In the data rows, 50 means zero.
Here are some numbered points:
[50 43 47 47 61 47 43 46 44 45 44 32 48 61 47 53 49 47 63 41 79 38 50 47
 44 46 32 49 48 43 46 52] 0
[48 45 48 40 57 41 49 48 66 39 54 34 44 71 53 41 47 47 48 43 83 39 52 56
 41 44 50 32 56 32 51 52] 1
[50 50 44 46 47 53 44 51 41 69 52 73 42 43 49 71 47 50 51 43 37 62 43 44
 69 45 50 64 46 38 46 48] 2
[50 44 40 50 41 51 43 48 56 54 52 67 44 58 50 53 44 47 44 41 53 49 47 46
 54 45 53 56 44 45 44 50] 3
[49 48 52 45 45 49 53 47 47 41 44 49 74 51 54 43 41 45 47 44 38 43 49 42
 45 46 58 39 50 36 54 47] 4
[47 44 61 40 72 52 49 52 40 43 46 34 49 67 53 42 43 62 67 56 40 57 45 68
 45 45 37 38 46 43 49 47] 5
[46 50 43 39 43 50 47 51 40 45 49 79 54 42 48 41 51 45 49 51 40 68 45 46
 42 44 60 57 47 36 48 49] 6
[50 47 44 42 49 48 49 49 43 41 47 75 60 44 52 44 51 51 52 49 43 41 49 47
 43 49 77 37 47 37 49 47] 7
[52 43 44 51 60 46 49 46 34 40 47 46 41 45 49 41 47 47 44 68 41 73 47 62
 51 45 42 52 45 57 45 47] 8
[46 46 47 58 45 47 47 51 42 72 50 38 52 42 49 76 44 49 47 48 34 41 47 44
 79 46 36 56 47 56 45 53] 9
[62 68 45 47 48 49 50 52 45 41 45 34 41 53 52 45 54 47 50 45 52 49 44 45
 54 68 33 46 52 54 46 48] 10
[43 43 47 42 58 49 49 53 37 41 51 33 49 47 47 41 46 45 45 43 73 36 49 60
 43 46 51 32 64 37 47 48] 11
[45 45 43 70 43 48 51 47 36 58 46 57 42 47 47 63 44 48 45 43 41 58 45 44
 58 48 44 77 46 59 50 48] 12
[48 47 65 42 51 48 49 48 68 50 52 41 47 53 51 51 38 47 47 43 53 57 48 49
 54 46 60 52 55 37 51 51] 13
New points follow, each followed by the number of its nearest point above.
[48 49 48 40 67 47 51 51 39 41 61 37 55 45 50 40 37 45 48 45 58 41 48 69
 39 44 66 33 68 34 49 47] 11
[49 48 44 57 42 48 46 49 40 52 48 66 40 41 51 57 40 51 49 40 42 67 50 42
 54 39 52 72 54 56 48 48] 12
[47 45 56 37 48 52 49 49 59 44 47 42 48 51 52 50 68 43 45 45 50 49 54 48
 47 44 53 46 49 39 45 49] 13
[73 60 57 50 49 62 58 59 59 57 55 63 61 43 49 48 58 53 56 63 53 54 59 57
 62 65 72 42 52 71 59 51] 7
[50 45 48 50 68 47 45 50 47 50 43 30 42 68 50 54 50 46 69 43 56 39 45 47
 50 43 35 50 45 48 44 49] 0
[58 49 51 46 49 54 52 52 58 49 48 47 49 43 52 46 52 52 54 78 43 66 55 50
 55 56 46 36 50 53 55 55] 8
[50 44 39 48 44 46 46 53 40 47 43 87 41 47 52 47 47 42 51 38 41 76 49 48
 49 44 58 72 45 46 44 49] 6
[47 43 44 41 44 47 52 49 40 39 64 40 58 44 49 44 48 43 50 46 64 43 51 44
 40 44 47 36 44 38 47 50] 11
[47 49 39 59 40 48 47 50 61 57 49 51 43 65 50 56 47 47 45 42 62 53 45 44
 53 41 41 61 47 50 42 47] 3
[55 64 72 68 59 71 71 58 80 73 63 62 78 48 59 47 76 67 63 78 63 55 71 68
 51 78 68 45 54 73 74 57] 13
[44 47 43 49 48 49 45 47 53 38 44 52 65 48 50 42 41 49 46 49 46 42 51 47
 38 47 53 44 47 45 44 52] 4
[44 50 47 40 44 50 47 50 43 43 68 48 68 44 48 46 40 42 45 46 39 42 48 42
 42 45 50 36 49 39 53 48] 4
[46 47 45 41 43 43 45 51 40 44 49 92 44 44 52 43 49 48 49 49 39 74 50 45
 39 48 67 66 49 34 47 51] 6
[46 44 42 65 48 49 44 47 36 55 50 55 46 44 51 62 44 49 46 45 41 40 50 45
 59 45 59 61 46 59 48 54] 12
[49 49 43 50 48 46 49 49 49 40 45 32 73 50 48 46 44 52 50 49 43 47 48 47
 46 45 33 43 50 44 45 49] 4
[55 81 99 92 81 99 99 72 88 99 81 93 73 53 65 54 99 89 87 99 91 79 84 93
 53 99 99 57 63 98 99 61] 13
[48 49 48 55 44 45 46 47 40 57 48 33 46 46 52 57 50 43 47 42 67 45 48 43
 55 43 34 56 47 50 49 51] 0
[48 52 66 43 45 47 44 49 62 39 48 57 42 46 51 42 49 43 47 48 42 61 48 42
 47 49 67 54 47 42 45 49] 13
